One turn or mirror swaps these rows in pairs. Which row does each one swap with?
k650: [-16.1 -11.2  36.5 -15.6 -45.4  14.1  13.7   1.9 -13.2 -20.3   1.1  -9.6
   8.2   9.5   2.3  10.0]
k777: [-13.2   1.5   7.2   2.0 -11.0  13.3 -20.7  -2.3   9.6  34.0 -10.4   3.8
  22.7   8.2  26.2   7.1]
k41: [ -2.4 -13.4 -14.9   4.9  17.8 -24.6   2.0 -15.6   9.5   7.2  12.9 -13.5
  17.1  -7.7  13.4 -17.7]
k707: [-12.0   2.1  -0.3  16.4   1.8   5.6   7.2  -0.3  -0.9  21.0 -36.8   7.9
   4.8   9.6  11.0  15.1]
k820: [ -2.1  -5.6  10.7  16.1   6.2   7.7  -6.8 -20.0 -26.9  -3.1 -20.2 -35.4
   8.0  15.0  31.7   8.6]
k583: [-27.7  13.1  13.5  28.7 -37.5  17.7   2.6  -0.8  -3.4   1.4  24.2 -15.4
  28.6  -7.0   2.5   4.2]
k696: [-28.2   7.9  30.9   9.1 -30.6  17.6  -4.9  11.8  -5.1  24.5   7.4   1.6
  16.2  24.7  16.3  -3.7]
k532: [  1.5  16.9  -1.4 -10.8 -11.2  -8.5   7.9  20.0  -5.9   6.6  28.5   3.0
 -19.0  -8.4  -9.3 -14.2]
k540: [  2.6   4.8  -4.6  22.1  -5.3  14.2  11.8  32.9 -16.9  -3.8  21.6 -32.6
 -18.1   0.4   5.4  16.4]
k394: [-14.4  -4.8  11.4  13.1  -9.6  26.3   7.3  43.3  17.6   5.9   3.5 -17.3
   3.0  16.9  -6.4  -0.2]
k773: [-13.3  18.6  -8.3  13.9  20.3  -0.7 -17.0  -8.7 -12.2  -4.1  -1.8   1.6
  -4.6  18.6  14.5  16.3]
k55: [ 11.2  -9.3   4.3  15.5 -27.4   3.3   8.7  26.3 -18.3  16.5   0.8  16.4
   4.4   8.0 -12.6  22.8]
k386: [-11.8 -13.0  28.1  -2.4 -11.9   3.6  25.6   8.5 -18.9  30.9   4.0   3.6
 -11.0  -8.1   6.2  17.4]
k326: [ -9.8  13.4   0.6  26.5 -20.4  -2.4 -12.9  21.5 -20.6   3.6  -7.1  20.1
  21.7  10.4  -8.1 -10.4]
k694: [  8.4 -18.6  12.4   0.0 -37.8  -3.6  -4.0   4.9 -46.6  -9.6  11.7 -31.3
  -9.3   2.5   4.9   7.7]
k37: [ -1.3 -13.0 -13.5  -8.1   9.6   8.3   8.0  -5.2  10.3   1.7  15.6 -37.6
   7.3  -9.3  23.2 -26.0]
k302: [ -5.3 -28.9 -14.3 -13.4  -9.7  16.4  15.1  -3.3 -10.7   7.4   6.6 -37.1
   6.0  32.6  21.7  -8.2]
k383: [-13.0  28.0  12.7   7.0 -23.7 -15.1  -8.3   4.8 -12.5 -16.6   5.7  10.1
   4.7 -12.4 -14.4  -9.6]
k178: [-0.7 -8.6 -6.8 14.3 -1.0 16.9 16.7  5.0  7.3 -3.5 31.1 13.7  2.6  3.7
  8.2 29.4]
k90: [  4.2 -13.7   3.2 -16.9  -1.9  13.8  -5.5 -10.9  15.1 -11.8 -16.1   4.2
  -0.1  28.6  22.1   4.9]
k493: [-24.1  -3.5  22.5 -20.5  -6.3 -12.2  22.3   5.7 -35.0  -5.0  25.5 -25.7
   4.5  -6.6   0.0  13.8]
k250: [ -0.6 -21.0  -3.3 -25.3  15.8 -10.7  12.0  10.1  15.3 -17.2   2.1  -2.2
  14.2  -9.0  -4.6   0.0]
k104: [  1.0 -20.0 -18.2  -6.8  13.8  11.7   9.4  -4.2  19.1   9.0  23.3 -22.7
  21.3   0.1  20.5  -3.4]
k39: [-14.0   6.2  -1.6  -7.9 -21.3  -2.9  13.6  -3.8   6.0   2.0 -14.1 -39.0
  23.5  11.7   6.8 -33.8]
k460: [-15.7 -23.1  24.5  -5.4  -9.7   3.4  26.4  10.6 -27.2  -0.9 -16.8 -41.3
  22.7  -2.7   7.4  16.5]
k23: [ -1.4  31.2  12.7  -2.9  -0.6 -21.5   2.2  -1.3  -8.2  14.7   4.3 -23.1
  13.4  -8.4  26.9 -20.1]
k942: [ -3.6 -35.3  21.9  -9.9 -14.4 -27.5   6.9  19.9   1.5   5.1   3.8  10.2
  -3.2  -8.0  22.0  -3.8]
k791: [  8.7 -31.1  -9.1 -15.8   4.2  -8.9  11.1  26.0 -27.5  -9.5   7.6 -28.3
  27.8   5.9   0.7 -14.0]
k783: [-18.1  -4.3  30.7   6.4 -24.9  -8.6 -26.3  19.0  -9.3   3.7  -3.5  -0.2
  33.5  28.5   4.6  -7.3]
k278: [ 16.6  -3.4  15.6  -5.3   1.4 -11.6 -29.5   5.3  -9.0  18.9  -0.1  11.1
  -5.1   8.7  25.6   0.9]
k955: [-21.8  10.3  11.7  21.1 -25.5   1.4  -5.5   2.2  -7.7 -37.8  -7.6  -6.7
  18.9  -2.7 -15.1   7.2]
k378: [ -9.5   5.4  14.6   1.3 -15.0  -7.3  11.4 -26.7 -13.2 -20.1  19.5 -19.7
  41.8  -2.6  25.9   2.6]
k922: [ 11.5 -15.5  -6.3 -12.9  19.5  -4.6  -4.7  20.2  -6.1 -33.2  14.7 -26.0
   2.5  -1.6  -1.4  -1.0]
k258: [ -6.4 -21.6   2.6  29.4 -30.3 -10.3 -15.6   0.7 -17.1 -28.7 -13.8 -16.4
  -2.3  11.9  23.9   0.9]
k699: [-13.0 -29.9  -2.1  -7.3 -35.1  22.2  12.2   3.1 -22.5   7.5   7.8 -43.3
  14.7   2.4   8.9  16.6]
k271: [ -0.2 -39.7 -22.3 -12.0 -19.9  -5.7   7.3  10.2 -12.9   1.7   2.5 -15.8
   1.5  28.9  -8.7  -5.2]
k631: [-21.7  -8.2  16.9  41.4 -18.7   1.9   0.7  18.2 -13.5 -11.4  29.5 -18.1
  12.1 -10.7  -9.7  11.5]
k816: [-26.2  14.3  18.4  30.3 -27.3  23.7  -2.6  16.6   0.9   3.0  21.5 -12.3
   4.3 -13.2   4.6  -8.5]
k299: [  4.1  18.1   7.4   6.1   3.8  -0.4 -21.0  11.9 -19.2 -29.6  16.9 -40.0
   7.5   8.7  12.1 -13.3]
k375: [ 19.8 -12.9   7.1  -7.3  -4.4 -16.0  -4.8  -3.6 -26.0  -4.8 -14.4 -29.9
  42.3  12.0  17.9  -2.3]

k250 swaps with k955
k942 swaps with k258
k493 swaps with k773
k460 swaps with k707
k278 swaps with k694
k302 swaps with k696
k386 swaps with k820
k39 swaps with k394

